In the rows, 128 means zero.
The rows of D fall into a few groups, and each row is roughly a mix of its group's hidden directions.
D (164 x 13):
[[141 132 113 150  86 116 113  94 147 100  84 128 102]
 [ 77 137 111 142 116  77 138 149 125 164 132 114 132]
 [128 161 144 111 100  99 115 155 130 136 183 147 111]
 [138 150 163 113 140 137 153 164 123 166 136  95 162]
 [102 128 157 128 132 137  71 135 139 107 174 146 133]
 [ 92 165 126 103 122  97 119 160 128 148 155 163 144]
 [145 156  95 108 122 122 150 170  78 143 114 133 119]
 [167 153 168 111 123 139 154 152 134 152 106  90 130]
 [149  79 128 144 130 165 125 102 113 100 105  93 122]
 [169 161 147  87  89 122 132 104 139 150 123 136 144]
 [136 135 106 110 122 123 164 156  67 154 124 111 139]
 [157 161 113 107 101 119 171 116 129 156  91 109 142]
 [ 92  90 114 166 166 118 114 157 124  97 131 119 130]
 [163 152 103 120 110 108 173 123  99 139  92 111 113]
 [ 66 114 105 158 144 110 124 160 136 119 128 143 106]
 [126  95 106 146 150 163 142 117 121 125  76 103 153]
 [138 127 111 159  90 119 114  92 157 102  94 129  98]
 [136 137 123 160  76 117 106 105 156 103  93 120 113]
 [ 85 114 119 156 153  81 128 169 136 109 134 136 127]
 [156  89 145 159 125 154 145  94 143 112 105  94 119]
 [145 135  98 121 126 102 162 154  70 138 108 113 119]
 [126 157 143 107  92  96 110 137 121 128 179 147 101]
 [ 86  98 118 165 155 114 147 144 147 111 110 125  92]
 [ 75 121 103 139  91  88 127 115 120 149 112 107 134]
 [137 132 160 119 149 146 153 168 112 173 144 107 156]
 [141 157 114  99 130 117 144 171  74 153 135 131 139]
 [100 106 100 170 122 116 125  95 155  93 104 140 112]
 [150 134 155 108 147 145 149 167 103 165 127  87 133]
 [116 123 139 110 169 141 150 162 107 162 169 125 150]
 [159  98 142 156 128 144 145  99 122 101 110 111  80]
 [ 74 123 122 160  98  86 133 134 127 157 136 117 115]
 [175 158 136  94  94 145 126 113 100 161 130 124 132]
 [163  90 125 161 129 152 136  94 128 102 105  96 115]
 [101  86 138 157 138 153  92 116 130  96 159 135 109]
 [119  91 111 151 150 155 139 107 129 126  75 104 148]
 [146 133 118 146  84 117 112  93 156 101  95 134  97]
 [ 85 134 144 138 110  86 143 123 162 172 143 139 125]
 [ 78 127 134 118 167 126 158 128 135 126 110 175 111]
 [159  92 132 156 135 160 140  95 130 108 101  98 105]
 [ 82  99 112 155 162 113 123 168 116 105 137 124 114]
 [123  99 111 150 148 155 144 117 132 126  66 108 151]
 [177 151 152 110 100 145 133  87 157 145 112 127 127]
 [148 151 104 106 118 117 179 137 106 158  90 116 139]
 [177 121 133 119 128 169 118 105 126  80 101 133 125]
 [ 88 140 116 122  88  87 132 119 151 163 129 120 157]
 [157  85 135 144 127 162 139  97 121 106 105  90 114]
 [ 99 161 118 106 134  96 112 168 122 147 154 155 153]
 [157 154 155  94 129 136 136 166  92 158 132 101 135]
 [155 148  93 112 111 121 169 140  92 148  95 111 131]
 [161 161 104 109 121 124 171 151  97 159 108 126 118]
 [154 150 100 121 102 137 166 114 150 146  77 119 124]
 [ 99 165 127 106 134  93 117 167 132 150 154 158 147]
 [142 110 105 138  95 115 114 138  78 119 131  80 146]
 [177 121 129 124 156 170 127 126 121  88 103 114 149]
 [180 141 152 100 150 166 134 149 121 119 157 142 138]
 [132 160 140 109  90 105 105 146 135 128 183 146 115]
 [105 175 140 107 134  93 135 149 151 150 150 166 131]
 [ 99 165 118  98 134  97 115 169 114 150 147 154 144]
 [137 132 118 165  90 118 123  96 163 103  88 125 108]
 [ 89 109  95 151 129 120  90 121 117  86 134 158 128]
 [135 128 110 150  82 114 105  98 139  99  92 133  96]
 [126 102 102 149 137 148 131 105 128 112  66 103 148]
 [135 158 151 111  98 100 110 137 155 129 182 149 120]
 [121  94 110 148 170 157 144 126 116 131  78 108 141]
 [116 128 138  94 162 133 138 163  94 154 169 132 148]
 [116 126 135  92 167 134 137 156 102 148 176 142 148]
 [ 78 123 104 142 110  86 128 144 109 151 136  94 141]
 [148 142 120 141  84 116 112  89 158 102  96 135 103]
 [153 130 166 112 138 150 134 161 110 169 124  91 152]
 [123 119 149 144 116 143  88  97 190 111 137 126 134]
 [130  96 113 141 158 166 148 105 118 126  74 115 140]
 [167 170 149  93 106 143 132 101 143 158 142 143 131]
 [139 122 141 135  98 136  87 141 100 130 181  97 145]
 [ 85 100 114 161 149  99 110 164 113  98 133 132 125]
 [ 90 156 119 112 144 101 116 175 124 149 152 150 151]
 [114 129 140  98 161 132 148 158 114 155 182 141 144]
 [ 82 135  97 139 100 100 142 132 136 171 117 116 155]
 [123  99 108 143 150 157 148 124 115 132  76  99 160]
 [100 105  88 159 130 121 101  97 138  91 130 155 117]
 [127 132 120 132 128 128 161  87 171 121  76 139 108]
 [159 143 163 103 134 147 147 167 116 168 150 109 135]
 [181 124 125 114 142 176 119 114 126  90 109 125 147]
 [ 92 114 102 153 104 109 103 100 147  97 139 165 126]
 [ 96 154 125 116  86  73 124 106 148 144 129 141 119]
 [110 113 139 112 175 143 136 158 107 157 163 121 161]
 [168 159 133  90  99 162 126  97 137 159 133 131 132]
 [ 99 108  98 169 117 122  95 102 145  89 116 145 124]
 [130 146 105 112 133 100 164 163  75 142 107 128 119]
 [109 121 154 133 121 148  92  97 188 119 140 134 144]
 [176 117 143 128 166 174 130 141 120  95 127 116 145]
 [170 114 120 109 144 181 114 113 106  91 113 126 132]
 [158 133 116 146  91 125 120  91 147 105  90 138  92]
 [150  85 130 159 131 152 136 101 115  99 100  98 103]
 [171 153 162 112 116 158 138  80 147 135 140 137 127]
 [ 83  94 113 167 152 111 125 162 107 107 126 119 121]
 [100  95 154 132 152 140  90 137 121 118 177 134 152]
 [ 95 109  88 143 122 111 107 107 122  88 128 162 101]
 [ 89 107 104 139 129 109 115  96 153  91 136 168 122]
 [121 153 152 120 126 101 127 155 139 152 184 155 105]
 [141 145 114 141  79 105 121  97 141 102  90 132  99]
 [101 103 151 149 135 159  87 115 159 110 163 141 118]
 [158 150 115 137  82 118 107 108 139 100 100 125  89]
 [106 166 123  92 127  99 117 158 126 151 151 156 159]
 [117 123 132  93 166 134 145 154  90 154 168 140 141]
 [101 162 114 109 143  97 116 171 121 148 152 153 155]
 [179 132 148 111 157 171 127 145 111 109 152 146 116]
 [141 126 120 163  90 121 121 100 148 108  77 116 103]
 [157 145 166  82 141 141 139 163 103 151 130 109 136]
 [134 168 138  98  96 105 116 149 127 137 175 154 116]
 [124 128 130 135 125 113 107 187  88 141 169 114 122]
 [ 98 159 114 116 127  77 147 156 127 167 135 124 148]
 [155 132 167 109 132 152 133 170 108 166 134  96 136]
 [144 106 115 146 141 156 138  94 132 101  73 110 148]
 [137 145 132 107 149 119 165 160  77 162 148 133 130]
 [176 120 128 116 163 174 114 135 116  89 123 121 137]
 [136 158 148 113 109 103 116 136 122 125 189 150  97]
 [186 163 144  95 113 144 131 103 129 151 140 128 142]
 [ 97 170 119  98 132 106 119 157 128 151 153 162 149]
 [100 163 126  97 117  92 118 154 128 143 155 162 154]
 [170 153 146 111  96 144 141  81 142 136 121 141  98]
 [133 103 153 142 149 111 115 150  85 131 183 112 129]
 [159 157 106 104 115 104 164 142 101 152  98 111 147]
 [178 118 140 109 142 190 127 129 115 110 140 141 132]
 [180 128 140 117 127 166 118 115 152  89 104 129 152]
 [154  91 132 163 116 153 137  87 140 107  99 100 122]
 [ 81 142 112 127  86  83 132 128 125 164 131 136 117]
 [155 142 123 119 118 119 105 172  77 138 162 111 139]
 [183 166 144 102 111 136 142 113  98 157 133 127 119]
 [ 95 118 122 132 139 148 136 100 180 113  89 157 118]
 [134 140 103 115 129 110 158 160  62 141 119 123 121]
 [ 97 109  86 155 124 108 117  91 133  93 114 152 115]
 [115 118 137 116 175 147 138 165 100 152 160 125 160]
 [ 96 158 128 106 136  97 118 164 131 146 157 151 165]
 [145 131 118 154  98 122 120  90 166 101  89 121 101]
 [105 129 140 109 163 130 150 160 113 158 169 127 164]
 [135 159 142 100 101 114 116 144 127 139 187 156 112]
 [149 173 118  94 119  96 162 138 103 146 101 126 144]
 [150 136 122 157  98 125 125  96 163 102  82 119 108]
 [132 158 150 103 103 107 118 151 138 143 188 145 124]
 [ 86  91 113 167 164 127 124 152 131 102 127 121 107]
 [139 145  99 115 132 107 164 161  73 142 109 126 116]
 [ 82  94 117 160 160 105 124 159 141 101 120 123 128]
 [152  88 129 161 132 161 138  97 124 107 101  93 117]
 [109 128 131 100 168 131 146 166  88 144 163 134 146]
 [138 151 103 112 131 101 169 161  84 149 104 123 122]
 [147 132  98 109 117 125 171 134  81 150 101 107 150]
 [137 129 118 160  91 120 110  95 155  98  83 125 112]
 [115  96 136 166 127 138  94 106 165  95 134 130  97]
 [162 169 113 111 121 115 178 132 116 153  98 131 111]
 [ 73 101 120 162 146 106 123 163 115 106 145 132 126]
 [ 93  92 147 161 134 141  95 113 162 105 149 132 109]
 [177 154 145 109 103 152 142  84 142 147 111 129 118]
 [ 92 101 115 117 168 173 130 128 136 120 120 170 140]
 [167 167 148  92  99 143 132 105 139 158 149 142 123]
 [ 81 117 100 157  90 105 131  99 142 149 107 117 135]
 [114 116 132 142 135 140 144  77 176 108  96 145 108]
 [131 105 107 130 159 154 148 115 113 125  65 113 146]
 [ 83  94 115 165 159 105 125 158 137 106 117 119 140]
 [123  99 111 153 167 143 141 106 123 114  74 104 135]
 [114 126 143 102 166 137 145 165 100 156 165 125 156]
 [ 79  94 101 164 158 120 131 154 132 111 122 116 142]
 [176 165 138  85 103 139 134  99 116 145 130 140 118]
 [137 161 140  98  84 110 108 136 136 131 175 154 117]
 [173 161 168 123 111 144 141  89 148 150 118 131 127]]
Here is one row of each group, with its name. Which group are the others in?
[138 139 150 101 135 137 146 170  91 171 159 120 140]  J
[ 88 128 131 153  82  96 135 107 129 151 146 141  96]  N
[160 171 140  93  94 137 132 106 138 161 142 149 115]  L
[143 145  98 112 107 103 163 133  81 139  94 106 134]  X

[112 123  96 129 136 115 110  85 148  81 129 168 121]  J
[ 96 164 130 104 125  97 117 160 129 147 157 158 156]  L
[134 159 146 108  91 103 112 136 130 127 187 145 114]  N
[100  86 157 144 146 151 103 133 136 133 177 123 145]  X
[167 146 156 110  98 145 141  89 150 153  99 119 137]  L
[106 125 136 103 166 130 141 166  89 150 155 123 160]  J
[172 112 125 109 145 191 121 129 113 106 116 126 144]  N
[128 155 111 119 128 148 154 107 165 127  84 162  99]  X
[173 137 167 102 133 147 162 146 142 150 119 109 101]  J
